One hidden turn or mirror swaps the rows below in pairs. Which row is each named row swapped with?
q_842: [ -5   9   6   5  27  17 -13  -9   0  18  31  -7 -21   0  10  -3  -3 -10]
q_761: [  1  19  21   3  -5  26 -12  -1 -11   2  -6  11 -21  -7   5  11  -2 -13]
q_690: [  5   4   8   6   0  -1 -12 -23 -14 -14   1  19  -5   3   4  -5  12  36]
q_468: [  3  22  11 -10  -3  -4 -17 -18  21 -19  11 -24 -15 -23  14   9  38  -4]
q_637: [  8   1  -8  -2   3  -6 -19 -17  27 -15  -5   6   1 -28  17  -3  32 -19]
q_819: [ 18   0  15   6   4  11 -11 -12  12 -11   2  34 -14  10  12  -2 -23 -10]
q_456: [  4   1  -5   5  12   3 -21 -27  29  12   6  -3 -27  21  11 -20  -8  13]
q_463: [  0  14   1 -21  -1 -14  -1   2  32 -41  25 -12 -10  14   7  -4  19   2]
q_678: [  2   7   3 -31   2   2 -30 -18  10 -14  30  17 -11  18  -9  -6  33  11]
q_509: [ 12  11  12   4   1   3 -10   0 -10 -13   6   6   0  15  27 -13 -10 -35]
q_708: [ 19   6  20   6   2 -11  -3 -17  34 -26  -1  16   2  14  -6  -2  40 -15]
q_8: [ 10 -16  -7 -24  15 -11  -7   9  23 -16  17   9 -30  -1   4  14   8  -5]
q_434: [ 25  11  24  -5   5 -31 -22 -30   7 -16   5  -7 -11  19   6 -24  30  -3]
q_316: [ 22  23  21 -22 -11 -15 -15 -21  10  -3   0  22 -12   8   6  20  33 -15]
q_849: [ 12  18   7  -8   8 -16  -7 -32  24 -11  -2  -3 -29 -23  20 -10  11  13]
q_449: [ 11  14  36   6   8 -16 -14 -31 -10  18  11   0 -19   5   8 -18   9  -7]
q_498: [ -4   9  11  -4  12   2  -8 -13   7  -3   5 -26 -22  10  27  20  -7 -33]
q_998: [-14   8  23 -12  33   6  -3   6  29   2  28   0  -6  10   6  -4   8  -3]
q_340: [  4   3  16  18 -24   3  -3 -34  14 -10   4   8 -14  20  16 -16  17  20]
q_389: [ -8  25  23  -9  -6   5 -17 -29   1  -5   9 -18 -24   4  -1 -21  30 -21]
q_556: [  4   2  21  -9 -19  -2 -30 -17  24 -27  -5  20   3  16  11 -13  27  15]
q_122: [-1 17  6 13  5 24 10  5  5 11 16 13  0 -1  3 -3  3 -1]
q_171: [ -2 -27   1 -13   1 -15  -9  -5  26 -17  26  12  -5  21  13   8   6 -25]
q_257: [  7   3  30  -7   6 -10 -21   3  12  -7   8  -5  -8  26   8  13 -26  -3]
q_754: [-10   9  24  19  28   2 -24 -19  -9 -13   1  22  -2  19  14  10   1 -11]
q_260: [ 12   7   9   1  19  -2 -12 -12   4  -9  -4  -1  -9  -3  13   3  50 -36]
q_769: [ -2  -4 -19  -4   9 -18 -29 -15  15  -3  11  32  -4  -7  11  12  26 -13]
q_208: [  8   0 -16  -3 -10  -1 -15 -19  -8 -17  10 -24 -24  -5  17  20  -2 -10]
q_274: [ 16 -13  -6   7  13 -21   6  -7   7  -4  12  22  -8  30   7  10  -5  -4]
q_424: [ 13 -18   1 -24  16 -11 -19  -1  17  -2  11  13  10  16  11  23  26   0]
q_195: [  4  19   6 -11 -21  15  -2   6  15 -26  18 -21 -14  14   1  -2  -4  -5]
q_152: [ -5   4   7  -4   1  24 -25 -14   3   4  24 -23  -4  24   1 -11  39  -8]
q_123: [  8  13  17  10 -20 -13 -17 -14  19   1 -18  -8   1  11  -9  -5  25 -26]
q_370: [  6   5  16  12  13  18 -12 -14  18 -11   0   4 -23  11  13 -19  30  32]
q_488: [  9   1  -9  10  20  -3 -13 -24  11 -16   4  -2 -14  21  21  31   1  21]
q_494: [-4 25  6 15 -5 12 -5 -4  6 -3 13 26  4 12 20 12 23 20]
q_763: [-11  10  -6 -25  -4   3 -45 -13  13  -6  11  -4  -8  28   3 -12  34  -8]
q_489: [ 14  -6 -14   9  13   0 -25 -29  20  -3   5 -22 -18  17   7 -25  16 -20]
q_856: [  1  19 -20   7   1  -6  -3 -12  -8 -14   4 -15 -22  27  19  18  -2   5]
q_852: [  0   6  42 -12   5 -19 -19  -2  13 -16   9 -14   3  -1  21  19   9 -21]

q_340 is swapped with q_171
q_637 is swapped with q_122
q_690 is swapped with q_424
q_556 is swapped with q_274
q_842 is swapped with q_468

One hidden turn or mirror swaps the rows below in pairs. Which row is each named row swapped with?
q_782: [ 20  -4  29  18  -4 -10 -20  27  -2  -1 -18   9 -13  19  -4  -9   0  -3
   4   1   6]
q_946: [ -1  15 -24 -23 -27   0 -21   0  -3  -5  -7   0   2 -12 -13  -1  -2  -1
 -13 -15 -18]
q_158: [-20   4 -12  -4   5  26 -12  -8 -23  19   4   7  -8 -17 -16  14   4   4
  -2  -4  -6]
q_536: [ -1  20 -32 -11 -10   7  -8  -4 -19  15  -3  13 -14  -7 -10 -11  -8   7
  -4  -4  -5]
q_832: [ 17 -26   8  22 -17 -17 -20   4  -5   4   3  -4 -14  27  -5  -5   8  -7
  20  -9  -2]
q_936: [-10  20 -10 -11   7  10  -9 -14   0  11   7   9 -24 -20  -8  22  -8   0
  -8 -13   5]
q_444: [-12 -22  10   0   9 -12  18  -2  -5 -33   2  -8  -3   0   2   9   7  11
  16  18   8]
q_298: [-16 -17  15  -2   9  -7  12  -1  -7 -27   1  -4   7  -9  15   0  11  15
  17   9   9]
q_2: [-17 -24  -5   2  -3  -1  27 -12   3 -11  -6  -7  -8  12   5  23  -4 -11
 -26 -13   6]
q_974: [-26 -17  -7   4  -8   0  23 -25  -1  -7   2  -4  -3   9  14  20   2  -9
 -19 -10   8]
q_504: [-14 -24  15 -11  11 -10  14   4   6 -33  -2   3   4  -3  -2  12  11   2
  17  11  12]
q_295: [-12   3 -19 -13 -13  -2 -10 -13  -5  21  11   4  -7  -4  -9  -8  -1  13
  14 -15 -23]
q_841: [ 14 -16  23  11  -7  -4 -26  32 -14   7 -11  -6   3  16 -17  -8  -3 -18
   0   5   4]
q_552: [ 14 -19  14  32   1  11 -22   5 -21  -4  -8   1 -17  12  -4  15  17 -15
  12  13   8]
q_892: [-21 -10  11  -3   4  -9  19   1  -2 -31  -4   0  -4  -7  15   2   7  11
  15  17  13]
q_114: [-22 -10  -3   4  -7  -3  30 -23   3  -5 -11  -2  -1   8   9  12  10 -19
 -21 -10   7]
q_959: [-13 -12  17  -3   4  -7  19   0  -5 -31   2   1   8  -1   6   1   6  15
  15  15  15]
q_545: [  1  -9  14  10 -19 -22 -41  18   4  -6 -21 -13 -10  20  -6 -12   9  -8
   3   2  15]
q_613: [-12 -22  12 -12   7 -15  13   0  -8 -30   1  -2   5  -6   9   6   7  15
   3  20  11]
q_662: [ 23   3  26  31   2  -3  -6  12 -11 -10  -6 -16 -19   5  -9  10   6  -7
  10   0  21]
q_250: [ -7  17 -14 -16 -16  12 -22   0  -3  18  -5  20  -3 -10   1  -3 -11 -14
  -8   7 -18]
q_169: [-18  26 -17 -11  -6  -3   5  10 -13  12   4  -9  13 -11   2  24   3 -12
 -12 -12 -15]
q_452: [-20  16 -17 -22  -2  24 -20  13 -12   9   5  -6 -11  17 -13  16  -3   2
  -4 -17  -2]
q_243: [ -7  18 -13 -14 -17   7  -5   7  -3  17  -8  24 -15 -10 -15   0 -17  -3
 -11 -14 -11]
q_606: [-21 -22  -4   1 -18   0  24 -21   3  -7  -8  -8  -3  13   7  19   0 -11
 -24   4  10]
q_774: [  6 -22   5  26  -3  -8 -37  31   0 -10 -15   1  -9  17   6  -8   4 -14
  12   0   3]
q_665: [ 20 -16  13  19  -7   3 -31  19   0   1  -6   1 -12  33  -8  -1  -1   3
   7   0  18]
q_56: [ -6  22 -23  -7 -18  11 -14  -5  -3  29   3   2   1  -6  -2  11   2  -3
 -18   3 -13]
q_820: [ 15  -1  13  14   1 -14 -16  27   2 -14   3 -30  -7  13 -11  16  -3 -30
  -3   4  12]
q_775: [-21  10 -31  -3 -12  15 -12   9  -6  11  -9   2   2 -12  -7  -8  -9  -2
  -4 -16 -23]
q_811: [ 21  -4  11  20  -2 -28 -29  24 -11  -5 -20  -9  -3   6 -11  -3   4 -16
  11  -1   1]
q_636: [  8  -4   6  28 -15  -2 -19  31  -2   8 -11 -14   1  33  -5  -7   8 -12
  10   4   6]
q_176: [ 18 -17  11  13  -6 -17 -28  33 -10   2   0  -9  -4  11 -14   6   8  -8
  11  20  14]
q_461: [-18 -29 -11   5  -8   1  23 -21   4  -8 -10  -6 -12  10   4  22  -3 -19
 -16  -8   3]
q_70: [-11 -24 -14   1  -6  -6  24 -23  -1  -5  -3  -4  -7  13  10  17  -3 -16
 -22  -6  12]
q_589: [ -5  -6  13  13  -1 -18 -19  28   7  -8  -7 -12  -7  18   4  27   8 -25
  18  20   9]
q_151: [ -3  17 -26  -6 -12  21 -15  -4   4  14  -3  -6   5 -19   4 -13   2   6
   4 -13  -3]
q_801: [ 10  11  -2  12  -7  -4 -22  22 -29 -14  -7  -4 -23  27   8   0  17 -18
  15   9   9]
q_859: [-22  36 -12 -15  -4   1 -12   3   4   6  13  -9  -3 -19   6   9  -6 -15
  -5   2   1]
q_131: [-17 -20  -9   0  -2  -6  23 -24   2  -6  -6   1 -11  16   4  19  -5 -17
 -24  -5   8]
q_867: [ -1 -10  28  -1 -11 -21 -28  26  11 -21 -15   1  -8  21   2  16   1 -18
  -2   3  11]
q_900: [-16  21 -16  -9 -21   6 -27  -3  12  19  -6   7   2 -11  -9  12 -12  -5
   0 -16 -10]
q_537: [-10  11 -36 -21  -2   0 -22  15  -7  13   8  17  -3  -5  -2   2  -6  -4
   0  -6 -16]
q_446: [-12 -17  11  -7   6  -5  18  -2   0 -26   2  -7   8  -1   8  -1   5  17
  17  18  16]
q_261: [-21  31  -6 -20 -20  -7   6   4 -10  -3 -18  -3   4 -10  -8   1  -4  -9
 -17  -8 -16]
q_901: [ 19 -29  -6  14   2  -9 -31  19   2  -1 -12 -14 -18   9  -8  -4   3 -19
   9  -4  19]

q_774 is swapped with q_775
q_2 is swapped with q_892
q_636 is swapped with q_537
q_151 is swapped with q_901
q_589 is swapped with q_169
q_665 is swapped with q_536
q_946 is swapped with q_545

One hidden turn or mirror swaps the rows below in pairs. Which row is each named row swapped with?
q_526: [  0  15 -14  -3  -3 -23   4 -18  11  20  18  13  23   8  -2  -7  -5  11]
q_217: [ -6   8   8   7   4   8  38   1  11  -1   8 -25   8  -6 -10  -9  14   2]
q_111: [-20  -7   8  15  -4  -1 -10  18   6  -1  27   5  -4  -2   6   1   3 -23]
q_222: [ -8   4   2  -7   5  12 -43  12 -20   3   5  12  16  -5   7 -13  -9   2]
q_363: [ 14   0  10  21  17  22  -6  31   3  -6 -12  -7   3  16 -10 -14   6  15]
q_272: [  9   0  25  25   5  18 -12  19   4 -30 -13  -4  24   1 -11 -25   7   6]
q_877: [-23  11  11   5 -11  -5   1  15  16  -4   7 -14  38   7  -6 -20 -18 -12]
q_773: [-13   0   7  23 -14   1  -8  13  20   4   2  37   4  13 -13  -1  -6 -24]
q_972: [-15  -3   5  10  -2 -11 -43   2   4   1 -13  25   5 -13  -3 -16   4  12]
q_935: [ 15  10  16   1   3   5 -44   2   7   3  12  20   9  -2 -23 -13  -8   7]
q_204: [ 17   9  -3  19   0  -2   0   8  25   4 -31  21  18 -11  -1  -1   8   1]
q_639: [-10  -9   3  23 -16 -20   4  10  11 -16  21   3  34  13  -1 -17   8   0]
q_337: [ 16   7   2  15  38   2  -4   0   7  10 -16   3  13  13  -6 -25   8  21]
q_335: [-18   4   3   7   0   3 -30  -4 -11   2 -31   7  30 -14 -25  -6  -1  -5]
q_605: [  6   4   7   8  24  20 -16  -9   0   1 -15   1   9 -17 -33 -24 -22  -7]
q_399: [ -9   8   3  11  -4  -1 -11  -7 -26  -2 -36  -6  23  -2   0  -3  -3   9]
q_78: [ 21   5   7  16  17  28   1  20   9  15 -15  13  11   2 -21  -9  22  13]
q_891: [  0  15  20   9  20   6   9 -37  -4   8  13  21   7   3 -21 -13   8  -1]
q_542: [-2  6  1 17  8  4 20 10 26 -4 33 17 11  1 15 -4 -1  7]
q_52: [-12  -1   4  15   4  12  32  -2 -20   0  28  -9   7 -11  -4 -11  -5  -1]
q_130: [-14   0  17  -8 -16   3  17 -22  -2 -13  19  11   9 -22 -20 -14   4 -11]
q_822: [-13  -4   2   2  -9 -32 -11  -2   5 -17  24  22  25   3  -8 -14  10   1]
q_655: [-11   1  -7  16  10  16  25   5 -17  -1 -35   6  26  -3  -4  -2  -8  12]
q_252: [  4  -8   5  13  -7  -2  17  16  41   2 -21  -1  11  -1 -15  -7   6  -3]
q_553: [-33  14   0  -4   3   7  -6 -17  -5   4   1 -14  -2   5  -6   8  -2  27]
q_924: [ -3   2   4   9  17   3 -26  33   3   5   5  29   5  20   1 -18  -1  11]
q_883: [-10  12  24  11  15  -5  -3  36   2 -18  -7  13  14   8   0 -19  18  19]
q_917: [ -2   0   8  13  -9   1 -19  11 -11   0 -35   2  -2 -12  -3  -9  -8 -20]
q_476: [ -7  12  24  -3  21  19   1 -21  -2  -3 -13  -6  13 -21 -18 -16 -19   2]
q_110: [-17   1  10  -8  -1  -1  18   5 -31  -4 -25   5   5   0 -21 -19  -4  12]
q_674: [  4  -1   8  13  -3  -1  10  19  42  -6 -27  16  14   5  -6  -3   1   4]
q_723: [  0  -2   4  -7  -6  -5  -6 -17 -30   4 -16   9 -11  -3 -13  -7  18   8]
q_53: [  0  16  16   1 -24  12 -13  25  19   1   8  -4   1  25  -5  -6  -1  18]
q_724: [-19  -1   1   3  10  -1  16  15  28  -2  28  33  28   4  -4 -13  -3   3]
q_117: [-11  -9   1  -1 -19  -7   6 -22  -3 -16  20  -2  13  -4 -19 -16 -18 -10]
q_41: [ -7   1   2   7  -4   4  -8  13  10   0  34  -7 -18 -13 -15  -6  -4 -16]
q_491: [  6  -4  -2  -6   0  -6  14 -23  -5  14  27   5  21  20 -11 -17   6   7]
q_326: [ 15  -8   2  -1   7  20   3   0  -3  27  -5  25 -15  -7 -13 -21   3  24]
q_201: [  0   0   0  -2   7  10  26  10 -15   7  37  19  -7 -11 -10  -8  -5  -1]
q_612: [  9  13  13  20   3 -12  24   5  23  -5  29   6   6  -2   7  -4   9  15]
q_321: [ 17 -17 -19  -7  -1   7   0   3  -4   6  -7   8  -6  10  -7  -5  29  21]
q_882: [  1   0 -16   4   3   4  -1  -5   5  22  -9  26 -14  -6 -15  18   8  13]
q_189: [-11  17  24   1  21  10  -5 -14   5  10  -5 -12  27 -23  -9 -20 -22   0]
q_396: [-25  -8   3   5 -11 -15   5  -8  -8  -6  17  -1  11  -1 -23 -14 -36  -8]

q_542 is swapped with q_117
q_335 is swapped with q_78
q_526 is swapped with q_41
q_877 is swapped with q_217
q_476 is swapped with q_674
q_110 is swapped with q_883

